0: [ 29   4  -7 -59  18 -22  27 -21   2  -5  28  -1  27 -13   6 -23]
1: [ 29 -56 -25   3  -4   2 -16  12 -18 -10 -13   8 -26 -23 -34   3]
2: [ -2  -8 -10 -40  15 -10  36  12 -23   5   9   6  35 -44   3   6]
3: [  0 -34   5  20  -4 -16  16  35 -17  -2   2  -7 -25 -19 -28   0]
4: [ 14  30  27  10  26  10 -31 -56  41 -26 -33 -21  -1  -7 -14 -18]
5: [ 22 -23  35   8  35  56   0  -4  32  13  -3   5  15   6  44  24]
6: [ -6   3   5 -22 -25   3  33  28  13  40  16  -2   5 -25  15 -15]
7: [-23  41  -8 -11   4 -26  25  -6 -22   2   8  11  46  12   2  20]
8: [-48  63  61  12 -20 -37  26  16 -45  -6 -43   1  19  33  -6  24]
9: [ 12  19  22 -16  55 -21  23  -7   7 -11 -12  30  -2   1   9  -6]
10: [-37  22 -11 -21  -2   5  17 -11   6  -6 -31  11  -7 -19  30 -33]
11: [  2   0 -18 -18 -21   2 -36  -5  24 -29 -27 -27   1  15 -40 -40]
12: [ 24 -19  23 -13  41 -20 -52   7 -10 -14  -3 -23  24  23   6  13]
13: [-12 -15  -9 -10 -25  38  17 -15  31   1  11  51  11 -55   2   0]
14: [  9 -30  22  -5  21 -37  23  17  20  32  23  -4  44   7  -2  52]
15: [ 30 -11  19 -28  13  14 -18  45  -3  52  24 -24  10  -5  10 -15]
16: [-16 -26  -1 -14  48  17  11  15   7  -5  32  36  -5  -9  13  27]
17: [-43   8  45  24  31  87 -10   0  21 -12  -2  14 -16 -29  11   6]
18: [ 14  65   5  -4  17   0   6 -49  25   0 -46 -31  12  15  25 -57]
19: [ -2  37  -8 -10  10 -19 -14 -58  15 -24 -36   3 -50   7  -5 -40]
20: [ -4  39 -13  10  10 -30  -9 -31   1   8 -50 -23 -23  37  10  18]
21: [ -4  12 -14 -11  14 -11   5  -8   8  -2  18   0  -1 -13 -19 -16]
22: [-49  57  69   7 -23 -24  30  24 -41   7 -37  11  37  26  -1  31]
23: [ 22 -25 -23  12   8 -39  47 -22 -24 -27  -1  -8  -1  15   3  -9]
24: [-14 -33 -19  29 -29  26  25  17  15  -6  11  19 -31 -42  33   3]
25: [-24   2 -47  43 -11 -55   6 -33 -15 -13 -17 -19 -52  42 -26  29]
26: [-11  14   3  -1  -5   8  18  -6 -14  15  -8  59  34 -39  38 -36]
27: [  3 -20 -65 -19  -2  12 -37 -28   1 -12  13  -3  -2 -61 -18 -58]
28: [ 28 -71 -11 -17  33  26   2   2   9   2  40   9 -24 -16  14 -47]
29: [  8  42  26  -4 -15  -7   4  -1  27  22  -7 -35 -22  54 -22  40]
30: [ 16  49  13 -11  17   7   5 -33  34  -1 -32 -20  33   3  24 -63]
31: [ 45   5  15  22  20 -10 -14 -31  10  17 -24 -20 -14   7 -10 -19]
32: [ -5  -9  20  25  20 -37 -45  -9  -3 -34 -25  -4  10  10   4  35]
33: [ -8 -23  11  59  13  12 -28 -14 -22  18  -4 -37 -45  -9 -28  33]
34: [ 38 -54  13  30  31 -27 -20  46 -32  10  18 -13  13  22 -22  34]
35: [  3 -36   1  16  10 -28   6  31 -16   3  -1 -17 -26 -15 -22   0]
36: [ 10  31  24 -14  26  33  31  -2  31   2 -23  -8   4  12  17  15]
37: [-22  -1   2 -15  15  12  20   7   6  -6   8  21  38 -31  20   3]
38: [-40  24  19  -8 -36  25 -13  25   1 -16   6  -8  -7  -7 -16   1]
39: [ 17 -10  -7 -33 -13 -18 -22   6  -8 -10 -19   6  -3   7   4 -47]
40: [-21   6  -2  -6  17   6  29 -18  15 -34  15  32  56  12 -22  -2]
41: [-35  36  13 -16   8 -22  42  12 -19   4 -22  14  -2  -3  20  12]
42: [ -6 -24  -6  13 -16  12 -24  23  14  33  -3 -37 -25 -45 -15 -12]
43: [-15   7 -20 -13  -1  24  31  19  -2  28   5  34  10 -52  -6  -1]
44: [ 35 -18 -30 -23  18  -3  11 -40  -2 -25  11  18  12  18  36 -24]
45: [-14  42  14   6 -50  48  -1  13  35  15  32  -7 -34   1  -1 -23]
46: [-11  25 -10 -25 -19  20   2  -2   9  12  40  16  50  22  -3  12]
47: [-15  26 -28 -26   7 -58  14 -30 -12 -22 -14 -27 -24  54  -2   2]
48: [  7 -30  -8 -21  27 -22  29  22 -20  14   0  13  15 -17  11  49]
49: [ 35 -39  30  30  28 -19  -5  33 -37   5  27  -5  13  16 -17  33]
50: [-28   8  11  -2 -34   9  12   0 -19   8  26  62  18 -35  -1   6]
51: [ 13 -33  23   8  27   0 -18  31   9  -1  -8 -14  17 -38  20 -20]
52: [-37  41  18   3  13 -10  39  12 -15  16 -27  13  -2  -5  20  27]
53: [ 54 -33   0 -22  -3  35 -32  29  30  17   3 -40 -28 -21   0 -58]
54: [ -2 -29  30  27   6  23  -3  33   6  37  33  14  15 -14  17  60]
55: [ 27  27  40 -19 -61  37  35  64  27   6  13 -12   5   2  13 -43]
56: [  4   2   6  -1 -10  20 -12  13  -7  21 -22   1 -12   1  14   9]
57: [ 24  -9  18 -39  11   3 -16  29  -4  42   8 -18   7  -5   1 -12]
58: [ 10 -11   2 -18  45 -48   2   3 -27  18   0 -32   9  13  20   0]
59: [-32   7 -22  12  41 -22  10  -3 -18  15 -15 -22 -29  -8 -17 -14]
60: [ -5  31  18 -20  20  24  32  -1  28  14 -10  -4   7   6  26  10]
61: [ 17  18 -19 -37 -33 -31  13   3   1  -4  29  28  68  29   5  17]
62: [ -4 -27 -21   7 -12  17  18  -7  17   0 -27 -20 -39 -37  12   0]
63: [ 21 -17  -3 -21  40 -41   6   1 -19  15   4 -29   6   8  22   2]
64: [ 13 -33  -2  -3  -6 -19 -27  32   9  13  22 -23  56  -8   5 -12]
65: [  2  -8 -10   5  -8  -3   8  -6 -16  -5   3  17  -5 -21   5  22]
66: [ -7 -12  -7  10   5  45 -11   6  16   2  -9  14  21 -50  29 -38]
67: [  5 -51  -6  60  25   4 -13  13  -3  22  10 -41 -26 -24  13   2]
68: [-46  42  37  -2 -13 -39  45   2   4 -40  -5   9   6  28  -6 -21]
69: [ -4 -10  15 -12   1  14 -14 -39   3  -4 -10  32 -27 -31 -20 -31]
70: [-33  12 -22  29  74 -63  -4 -75 -29  12 -28 -13 -41  17 -21  -1]
71: [ 27 -59 -32   2  -8   6 -21  20  -9  -6  -4   8 -20 -23 -40   3]
72: [  9 -14 -20  13 -12 -44  19  -8 -11 -15 -14   6  -8   9  28  23]
73: [ 17 -29 -45 -28 -20 -38  33  13 -47  13  77   2 -15  27 -22   7]
74: [  8  15  39 -23  75 -17 -17 -15  18 -21 -47  11 -50 -21  -2  -5]
75: [ -4 -12  12  -8  -9  31 -20 -30   7  -8  -3  27 -18 -25 -21 -48]
76: [ -2  21 -18  23 -37  12  37  -6   3  -7  -4  18 -27 -34  -3 -19]
77: [ -3 -38 -10  21  36   3 -34   2  -3   2 -26 -23 -65   3   8  24]
78: [-21  28  26  -9   9   3  29 -47   0 -27 -19  10 -18  47  11  30]
79: [ 48 -30   3 -16   6   3  22  17  -9 -27  40  -5 -20   1  13 -23]
80: [  7  17  11 -14  22  -5 -35 -26 -11 -16 -54 -17   7   8 -13 -15]
81: [ 12  -6 -45  17 -89  42  -3  25  11   1  14   2 -38 -23   9 -13]
82: [ 22 -14  23  -1  62 -29 -50 -17 -14  -2  -7 -22  19  27   6  33]
83: [ -3   1 -20   7  25 -17  -9 -19 -18   9   1   7  16  50  12  24]
84: [ 11   0 -14 -15   5  -8  11   2  18  15   8  -8 -37 -28  42 -44]
85: [ 41 -33 -32  22  13  -6 -25 -46  30   9  19  -6  30  11  -6 -10]
86: [  1  83  21  -1 -41  14  23  -5  49  53  29  13  16  -7 -24 -33]
87: [ 22  50  41 -10 -19  33   8  30  46  18   0  -1  40  13  26 -31]
88: [-31 -12 -19  70   8 -29 -11 -14 -20  -7 -41 -28 -27   1  -9  19]
89: [ 43 -47   0  11 -13  31   7  -2  27  30  40  43 -14 -42 -21  -3]
90: [ 47 -13 -18 -48  18 -60  23  14 -10  -9 -12  -2 -35 -26  13 -79]
91: [ 30 -36  -4  13  28  10 -31   6   8  -4 -18 -12 -16 -49  18  -6]
92: [  2  13  -6 -20 -22  13 -32  13  18  -2  -7 -24   9  26  15  -5]
93: [-15 -17 -10  10  35 -12 -64  15 -29 -27 -24 -17  25  10   0 -37]
94: [ 31 -11  -4 -60  62 -22 -10  -2   0  29  15   2  86 -26  24 -19]
95: [-13  10  39   7  11  -1  40   2  -7   5   1  31  18  -7   3  -6]
96: [ 14  18  63 -41   0  11  47  29  18   4  10  28  16  31  35  32]
97: [ 27 -32 -52 -12  -2  -1 -26  11 -20 -29 -17  14  -4  33 -15   3]
98: [  3  31  23 -16  13  40  33   1  32   7 -15   4   3   4  16   5]
99: [ 20   1  12  -5 -24 -11 -11   4  -6  22  19  -5   3  10   9 -35]

[ 14  -8  -5  -6   2  35 -21 -42  11  39   8   6  -8   2  -6  26] 56
[-22 -12   7  -5  17 -16 -30   6 -21  18  23  13  65  53 -10  24] 83
[-17  -2  -2 -14   3   0  19   4  11 -11  10  20  36 -21   9   3] 37
[ 32 -38   6  -6  -8  48 -21  19  20  -9  -6  -5  24   1  26  45] 5
[-11  29  23  14  -7  24 -19  33  13  37 -13  17   9 -17  -1  19] 56
[-20   2   5  -3   7   4  13   6 -24  20   1  66  35 -46  28 -37] 26
[ -3  36 -17 -17  -9 -24  -9 -57  14 -22 -35   2 -46   0   0 -33] 19
[-18 -19 -14   6 -33 -21  10  -2 -17 -50 -18  23  -1 -24 -17   9] 65
[ 19 -19 -28 -29 -28   4  24  10 -15  16  51  11 -26  65   0  29] 73
[-13  34  15   4 -54  31 -14  17  30   8  21 -15 -32  -4 -12 -18] 45
[ 26 -32 -46   4 -49 -30 -16  -6 -28   4 -19   2   6   3  31  10] 72
[ 28 -27 -49 -20 -24  -7 -11  14 -28 -29   5  19 -16  28 -28   2] 97
[ 17 -14  27  26  22  -8 -21 -16   7  21 -12  -7  52 -28  29 -61] 51
[-19  -6   7  -6  10  -7 -30  20 -16   8   2  11  63  56  -1  32] 83
[ 13   1 -12 -26 -23  18 -25   3  20  -4  -9 -11  10  29  10   0] 92
[-25  16 -12 -14  14  -6  27  -1   7  -6   6  19  45 -21  26   3] 37
[  5   4 -21  21 -53  20  43   8   8   4   3  18 -32 -43 -21 -16] 76
[-19  -9  -3 -10  13 -11 -24  11 -15   9  10  11  60  50   3  25] 83
[  2  11   9  -3  -3  14  -9  34 -15  27 -25 -13   0   5   2   9] 56
[-33  20 -33 -17  -6  -2  27 -30  -1 -31 -26  39 -21 -16  18 -32] 10
[-37  32  20 -12 -27   7 -12  17  -2 -11   4 -15 -17  15 -21  22] 38
[-12   4  19  -9  -5  12  21  34 -18   3  -5   5 -13  21  12  12] 56
[ -3  -1 -21 -15 -21  16 -40   6  19  -6 -17 -21  12  21  16  -7] 92
[ 22 -34  14  -7 -19   7   0  63  -1   4  36   3  49 -48  -7  -7] 64
[ 47 -32  13 -17  18   2  14  29 -16 -22  36   2  -1 -11   8 -18] 79
[ -3  53  -4  -8  13  -5  25 -78  17  19  12  -4 -16  50  26  28] 78
[-16  26  17   3 -49  34 -15  34  27  14  25 -13 -30  -8 -10 -23] 45
[-15 -28   6  56   5   6 -26 -15 -24  14   2 -38 -44  -8 -29  27] 33
[  2  45 -17  20 -18  -3  21  -5 -22  11   5 -29 -14  59 -16  29] 29
[  5 -17 -19   5 -21  14  25 -10  19  -1 -29 -15 -39 -34   2  -3] 62
[  8  24 -22 -14  -8 -35  31 -32 -28 -43 -31   8 -44  32  -1  -8] 47
[  5  14 -33  -9 -32  14  17 -49   8 -29  37  34  -3  16  23 -42] 44
[ -4   3  14 -11   4  29 -10   4  18  -2  -9   8  47 -25  20 -44] 66
[ 48 -35   7 -18  16   6  12  27  -5 -23  39  -2  -5 -14   4 -26] 79
[  5  18 -12  -9  27  -6  -9 -37  -7  20  22  -2  30  35  -7  25] 83
[ 38 -35 -26 -15  16   3  14 -13  30 -32  -8  17   1  32  43  -5] 44
[-12  30  63 -22  33  -4  -6  20  -7   6 -21 -13 -22  74 -14  31] 29
[ 39 -11  -7 -66  57 -31  -9   5  -1  27  16   0  88 -16  19 -14] 94
[ 22 -31  27  20  22 -20 -31 -14   3  13  -8   7  66 -37  32 -59] 51
[  8 -57  28  35  68  -8 -23  43 -12  19  -3 -48  48 -29  18  16] 51
[-23   6  -3 -12  -5   1  34  10   1 -12   7  14  31 -14  17   2] 37
[-18   2   7 -11  -7  44 -26   3  28 -17  -5  18  26 -55  17 -68] 66
[ 22 -63  -5  23  25  46 -28 -22 -14 -15  10  11  10 -49  -5  -4] 91
[ -8  27  45  35  13  -3 -18 -13  26  -9 -23  -4  26 -20   7  -4] 4
[ -1  25  39 -36  21  23  29   9 -34  18  42  56  -1  45  40  10] 96
[ 12 -18  17  10  12 -33  29 -14  27  25  17 -14  31  15   5  66] 14
[ -7   1  -3  -6  11 -12 -23  21 -17   8  16   1  57  52   7  28] 83
[ -8 -28   9  53  23  10 -31 -19 -16  14 -10 -32 -38 -15 -25  28] 33
[-24  17 -37 -13 -21  -3  18 -28  -2 -33 -19  25 -26 -21  18 -26] 10
[-63  83  13 -14 -40   8 -12   5  59 -36 -32 -14 -16  -2 -27 -21] 38
[-15 -14  -3   0  -3 -30 -10  -5 -15  11   7   3  35 -19  -7  35] 65
[  4  16  -4 -15 -11  41 -37 -10  21 -12 -37  19 -35  -1  -2   4] 56
[-38  29  17 -21 -38   9  -6  23 -13 -26   2  -7 -15  12 -19  21] 38
[  8   1  23  -7  15  -8 -17  13  21  15  20 -14  57  -4 -20   5] 64
[ 10  19 -29 -10 -31   3  31 -47  10 -19  42  34  -9  18  24 -39] 44
[  6 -10 -19  15  18  -8  -4 -29 -10  -2 -15  14   8  38  14  15] 83
[ 17   2  -6 -32 -11 -21 -24   5  -3  -7 -30  -2  -4  12   6 -40] 39
[ 24 -16  28  29  22 -12 -28 -22  -1  13  -6   0  63 -36  28 -57] 51
[-12   2  -7  -9  20 -22 -23   0 -12  10   4  11  67  54   4  27] 83
[-28  -5  12  30 -11  39 -18   9   6 -21  -8  -3 -32 -13 -29   5] 38
[ -1   3 -19 -40  -6 -19 -16  17  14  30   9 -45 -10  50 -15   2] 92
[-39  14  39  30  27  92  -9  -5  23 -12  -3  21 -24 -15   3  14] 17
[ 23   5  59 -37   5   9  32  26  18   2   3  25  27  17  30  38] 96
[-43  41  24  -7 -29  17 -12  12  -2 -10  -1  -8 -21  11 -25  17] 38
[-25 -16 -15  -7  14  -9   1   9 -38 -16 -20  35   1 -36  -9  12] 65
[-19  -3  -2  -2  21 -25 -29  18 -25  10   8   7  60  46  -1  30] 83
[-48  31  14 -25 -34  46  -5  -1  26 -29 -14   6  28  -1 -27 -22] 38
[ 28  31  43  15 -31  22  46  14  -5   9  21  14  22  12   0 -16] 95
[-41  22 -20  40 -27 -59  33 -30 -33 -33 -21 -10 -50  25 -22  19] 25
[  4 -16   4  17 -18 -38 -25 -29 -21 -63 -11  17  10  12 -10  39] 32
[ 31 -40 -53 -23 -17 -51  27  -9 -47  10  64 -10 -24  26 -25  20] 73
[ 29  -6  17  -3 -30  38  -5  17  27  11  25  29  41   6 -14   0] 46
[-14  21  -1  -6   5   3  17  -9 -10  24   0  64  34 -35  21 -37] 26
[-11 -28 -48  -9  -3   9 -10 -45 -10  -6  10   9  -4 -40   4 -26] 27
[-13  -5  10   4  -5   3 -20   1 -12 -38  -3  21 -18  -1  -1  -8] 65
[ 14  17 -25 -10 -14   7  25 -49  -3 -23  40  35   7  22  17 -28] 44
[-10  19  13  18  30  -3  -1 -22  18  24  21  10  22  22 -20  42] 83
[ 12 -24  13  34  -7   0  34  21 -12  29  62  -7 -35 -27  22  44] 54
[-30 -24 -40  -5   5  -5 -10  14   9  11  26  -7 -11 -19 -12 -25] 21
[ 56   9 -15 -69 -24 -10  27 -25   6  34  14  35  44  48  -1  38] 61
[ 13  -9 -14 -29  -9 -20 -25   0  -5 -12 -26   0   8  13   4 -46] 39
[  6  -9  16 -17  38 -21   8 -21 -12   4  23   7  25  48  31  36] 83
[ -5  20  15   7  -4  20 -19  33  12  41   3  10  26 -15  -7  17] 56
[ 43  -4  -2 -32  37 -10  52   0 -13  32  35  10  27 -10   7 -36] 0
[-45   9  42  29  29  87 -13  -5  16  -5   3  17 -18 -20   4  13] 17
[ 17 -36 -12 -21  29 -22  21  12 -18  -3   4  17  15 -15  17  47] 48
[ 49 -36  16 -27  -8   8  44  19  -4 -12  25  26 -41  -4  13 -30] 79
[-34   1  30  49   6  21   3  25 -14  28   6   9  43   7  14  40] 54
[ 13  20 -29  15  -5 -35 -11 -47  -5   1 -23 -43 -11  64  10  52] 20
[ 32  -7  -3  24 -28 -22  17  38 -14  34  49 -31 -18  24  12  -9] 99
[-44  17  38  36  -3  99 -17   3  33   6 -17   9  31 -39   3 -17] 17
[ -8  -2  22  -4   2  16  20  45 -19  15   0   2  -1  13  12  29] 56
[-26  24 -38 -11 -19   4  16 -29   6 -35 -25  29 -26 -14  13 -31] 10
[ 17  36   2  26  -6 -27  11  21  18  52  33 -35  29   3  -4  42] 14
[  5  88  26   4 -49  12  27 -18  51  52  21  18  11 -18 -29 -29] 86
[ -6  50  12  -6 -15  17  63  17  22  19  49  -2  -6 -14   8  -9] 6
[ 23  18 -13   0 -24 -12  21   6   4 -13  -9   4 -49  38  27  15] 72
[  1  -7  -1  25 -10 -48 -27 -57 -16 -60 -13  21  11  10 -12  38] 32
[-13  31 -13  29   3 -11   1 -34  24   4 -23 -31 -39  20   4 -13] 20
[ 15  57   1   8   7   3   3 -47  32  -4 -53 -31   8   9  20 -58] 18
[-36 -21  17  50  22  62  21   3  37  -9  30  22 -15 -41  10  12] 17
[ -6 -36  -3  27  31   4 -26   2  -8 -13 -34 -19 -80  10   6  18] 77
[-12  48  -3  20 -17 -18   0 -33  24   7 -10 -14   0  49  25  12] 20
[-13  44  45  16   4  83   1  35  48 -16 -25 -20 -38 -41  10 -32] 17
[-45  19  18  -8 -25  14 -26  30 -12 -12  10 -13  -7  -2 -29  13] 38
[ 20 -40  14   4   9 -44  25  -5  15  24  27 -10  35  14   5  62] 14
[  0  90  19   7 -35  10  22 -15  53  52  14  11   9 -11 -22 -32] 86
[ 23 -31 -40 -10 -26  12 -11  10 -23 -23  -9  29 -15  26 -16   5] 97
[  2  61 -20   2 -27 -17  21 -57  30 -27 -35   3 -16  -3 -12 -35] 19
[-35  29  16 -14 -44   9  -5  34  -5 -13  12 -20 -17   4 -24  11] 38
[ 30 -47   6  -1 -11   2  15   0 -22 -16  20  15 -16   8  20  -4] 79
[ 11  54  11 -22  -3 -32  18   4  -4  16   3 -37 -17  93 -20   9] 29
[ 47  -5  21  18  22  -8 -25 -10  -2  24 -11 -26   5   7  -6  -9] 31
[ 39   3   4 -37  14  -2 -16   1  20 -12 -27   6 -15  24   4 -31] 39
[-11  28 -15 -16  -4   1  38 -25  -1  -6  20   8   2  -2  -4 -29] 21
[ 27  -6  -2   3  37 -57 -48 -40  -4 -12 -30 -61  10  24 -29  33] 82
[-22  29  -5  -3   7 -17  15  11 -22   6  -1   1  38  -2 -11  20] 7
[  5   9  13 -31  41  14 -23 -33  37 -25 -14  33  82  32  34   1] 40
[ 33  17  -7  15 -47  45   2 -15  26  29  10   0  82   7 -16   0] 46
[ -7 -36  -9  24  36   6 -30  -8  -5  -5 -29 -21 -81   8  14  23] 77
[-18  30  14  14   5  20 -32  18  27  39  -8   1  13 -20 -13  14] 56
[-14  -6  20   0  -3  -6  28   7   8  27  41   5   5 -37  -1  -5] 6
[ 29 -32  -9  22  17  25 -33   8   8  -4 -15 -14 -13 -46  11 -10] 91
[-23 -34 -28  11 -32  16   7  38 -16  -9  22  25 -12 -43  -1 -24] 24
[-11  -1  -4   5 -15  15  -1   0 -21   1   2  18  -7 -16  -1  18] 65
[ -8  16 -24 -14  21 -25  -2  -5 -25   9 -13 -10 -56  21  -5 -14] 59
[ 28 -33   3 -15  16   9 -33 -44  -2 -27  -1  24  11  17  29  26] 44
[ 32 -33 -49 -20 -20  -2 -16   5 -21 -30   1  22  -7  36 -11   0] 97
[ 13 -36  19  -4  20 -36  29  -5   5  24  14  -7  37   9  -4  57] 14
[  5  11 -28  14 -48  19  36   2   5   1   4  13 -23 -48  -5  -6] 76
[-14  -8   4  14  12   7   3  -7 -21   2   9  11 -10 -17  -1  22] 65
[ -7  27  11 -33 -11 -52   2   0  -2 -15 -15 -12 -12  55  14  14] 47
[-49  -2  42  24  27  95 -15  16  19 -10  -2  14 -25 -27   1  14] 17
[-11 -22   5 -24  42  22  29   7  17   3  26  20 -28  -3  15  24] 16
[-39  31  14  -9 -26   6 -15  10  -6 -17  -2  -7 -34   2 -19  11] 38
[-24 -26   1  11  53  22 -11 -42 -18  -4 -17  35  30  33  36  65] 83
[-16 -15 -34  34 -49  -3 -12   6  -5  -7  17  15  31  -2 -12  47] 65
[ -4   3  10   0  57 -21 -17  -6  -9   5 -31 -18   4  23  12  39] 82
[-38   9  36  28  22  86 -12  -5  17  -8   1  18 -21 -14  11  19] 17
[-13 -20  -2 -10 -22  40  12 -22  30   2  10  54  15 -51  -6  -7] 13
[ 18 -22 -18  12  26 -38  38 -25 -22 -16  15 -10  11  20  -2  -3] 23
[ 28 -35 -58 -23 -11 -44  27  -1 -53  19  69   0 -12  23 -24  15] 73
[  4  73 -29   4 -36 -19  25 -55  31 -24 -41   1 -21  -5  -3 -33] 19
[-44   2   4   8 -22  -1 -10  34 -11   0 -11   3  -6 -20 -12  -8] 38
[ 13 -61  27  24  63  -6 -26  43 -14  19  -2 -37  49 -33  17  18] 51
[  7  38 -14 -18   8 -19  -6 -51  17 -20 -37   2 -48  10  -6 -35] 19
[ 42  12 -21   8 -25 -65  12 -53 -28  -5 -14  -8 -67  48 -18  52] 25
[-13 -12 -21  15  -3  23  18 -10  13   6 -36 -16 -39 -40   6  -3] 62
[-13  -1  -2  -2  15 -16 -28  13 -16  12  14  12  63  52  -8  31] 83
[  1  56 -13   5   8 -29 -11 -41   2  18 -53 -24 -12  51  14  19] 20
[  6   1 -41  25 -79  40   0  27  13   7  13  -5 -41 -28   9  -7] 81
[ 44 -13  -4 -67  47 -26  -1  17  -1  32  23   8  97 -29  21 -16] 94
[ 27   9 -57 -13  -7   4  19 -23  46  21   8 -19  -9  11  36 -30] 84
[ 17 -12  44  -5  32  -1 -23  12  22  10  21  -4  29 -30 -19 -34] 51
[-22  16  -3   1  -5  15  18   0 -24  28   0  54  25 -42  31 -38] 26
[ 27 -22  -1 -12  17   2 -25 -51   5 -38  -1  23  -5  13  24  16] 44
[-23  39 -38 -19 -16  -6  38 -65  11 -32 -21  48 -21  -6  29 -20] 10
[  7 -33  -2   1   5 -16 -55  25  -8  12   4 -40   4  35  12  17] 12
[ 26  -6  19  -7 -22  30 -12   4  27  15  27  31  41   2 -14  -8] 46
[ 21 -27   0 -10  11   3 -29 -46   2 -33  -5  27  -4  13  20  16] 44
[-29  39 -34  -1  -9  -4  30 -43   7 -16 -15  31 -15 -18  20 -16] 10
[-45  26  15 -24 -24  39 -20  -8  20 -39 -26   0  27  -4 -25 -18] 38
[ -1  14  11  22   0   0   7  27  11  15 -17 -32 -31 -69 -28 -16] 42
[  1   6 -15  23 -48  26  33  11   6   2   9   9 -20 -49  -5 -14] 76
[  6  -9  -2   0  -7  13 -12  32 -10  21 -23  -8  -4  -9   5   4] 56
[ 51   5  22   8  19  -6 -18 -10  11  18 -15 -23   6   9  -5 -21] 31
[ -3  39 -19  -4  14 -28  -6 -31   8  10 -51 -19 -13  44  22  30] 20
[ 27 -27 -56  -2 -31   1 -18   7 -24 -28   2   7 -10  35 -12   4] 97
[  1 -23 -30   5   7  44 -16  -1  11   0   2   7  -2 -56  22 -53] 66
[  4 -16 -11  -1   6  -3  -1  -7 -19  -5   5  13  -4 -18   1  16] 65
[ 48  -1  20  20  31 -20 -19 -19   4  20 -20 -30  -9   8 -17 -11] 31
[ -2 -23  -8  15 -14   9 -16  17  11  37  -1 -38 -34 -37 -14  -8] 42
[ -16  -28  -18   37   19   11   21  -19    2  -37  -17    0 -108  -74
   -5  -64] 62
[  0 -55 -72  -7  43 -33 -26 -44 -24 -23 -26 -33 -46  26  41   8] 77
[ 15 -17  17 -38 -11 -19 -32  38   5 -26  -7  -1  72  11  13 -32] 64
[  8 -40   1  12 -28  25 -29  37  15  32   4 -33 -16 -51 -16 -23] 42
[  1  42 -15   1   5 -31 -11 -23   1   9 -49 -25 -24  40  12  18] 20
[-17  30  -9 -19  16 -31  13   2 -23   2  -3   5  37  15  -7  19] 7
[ 44 -20 -21  -2 -41 -15  39  44 -21  30  26 -37  15  27  -8 -35] 99
[-17  -1 -13 -20   1  -7  12  -2   6 -20   1  18  21 -15  13  -5] 37
[-35  -6  12  37  -2  36 -18  14   3 -25  -5  -4 -21 -18 -36   5] 38
[-37   7 -38  46 -17 -41 -14 -15 -13  -5 -25 -21 -42  33 -22  23] 25
[  3  10  -6  -7 -14  -1 -40   1  28  -2 -26 -44  19  17  -7  11] 92
[ -9   0  -4   1  -6  16 -13  20  -9  18 -20   1   1   2   8  15] 56
[  7  63  16 -21  13 -27   3   1  -3  28  -2 -31  -8  98  -8  -3] 29
[  4  33   3   7 -34   2   1  19  21   4  -1 -33  35  19  -3  19] 92
[ -4  42 -19   9  12 -34  -2 -36   4   5 -50 -26 -22  43  16  23] 20
[-45  27  11 -31 -32  38  -7  -2  22 -43 -18  14  25   1 -29 -34] 38
[-15   6  -6 -21 -25  10 -10  30  -1   5  38  10  53  12 -13  -5] 46
[-22 -24 -31  22  -8   5 -36 -28  17 -57 -30 -17 -45 -21  33 -23] 62
[ 47  -2  18  16  30  -7 -23 -14   5  26 -20 -34  -7  -4  -6  -7] 31
[-13 -17 -32  27 -40 -12 -18  -5 -10 -16  12  17  29   7 -17  42] 65
[ 49  14  21  10  21  -9 -17 -20   9  10 -21 -26 -18   6 -10 -14] 31
[-44  48  18   5 -33  42   9   5  -9  -6 -11  25  -7  15   9   4] 38
[ 28  20  53 -37   1  12  39  19  21   5   8  21  18  38  37  39] 96
[ 27 -23  -5  17  19  19 -40  11  10   2 -15  -9  -5 -39  10  -4] 91
[ -4  33   6   1 -20  38  15 -36  44  -6  19  27 -46   8   1 -21] 45
[ 28 -19 -44 -21  11  18 -23 -24  27  15  -3 -17  19  23   9  -2] 85
[ -5  -1  -8 -14 -15  17 -30  14  13   7  -8 -24  20  18   8   3] 92
[ 15 -10 -37  16 -78  44   1  36  18  -1   7 -10 -62 -23   5 -13] 81
[-18  24  15 -27   7 -21   7  18 -13 -18  20  -2  20   6 -10 -36] 21
[  7 -15 -44  20 -56  42  -4  38  11  -2  11   0 -42 -30   8 -16] 81
[-19  -7 -13 -11  22 -16 -33  -1 -23   8  11  13  49  52   3  23] 83
[ 26  -7  16 -11 -25  38 -10   8  25  10  24  30  33   6 -12  -1] 46
[-10 -20  12 -13  45  22  15   9  12   7  28  12 -33  -1  12  42] 16
[ -5 -17  23 -11  45  19 -44  36   0  -8 -18 -23  46  -4 -28  15] 12
[-45  19 -43  10  16  18 -27 -44  30 -39 -30  22 -52  -9  -6 -52] 19
[  9 -56  35  34  68 -16 -24  41  -7  15  -3 -47  45 -32  17  15] 51
[  2 -31   0  66   0  30   6 -13  42 -20 -10 -20 -61 -37  -8   6] 62
[ 27  -3 -38  27 -47 -17  -8  -4   2  31  24 -21  17 -24  -9 -13] 99
[  5  -5  -1   5 -13  19  -9  30   0  16 -21   0  -1   0  10   1] 56
[-22  44  -1  14  26  15 -39 -44  23  -8 -43 -24 -12  58 -23  35] 20
[ 45 -41  17  -6   8   9  15  41 -13 -14  50   0  -2 -27  -5 -18] 79
[ 46 -23  17 -23  14   7  24  24  -6 -22  41   5  -1  -2  12 -26] 79
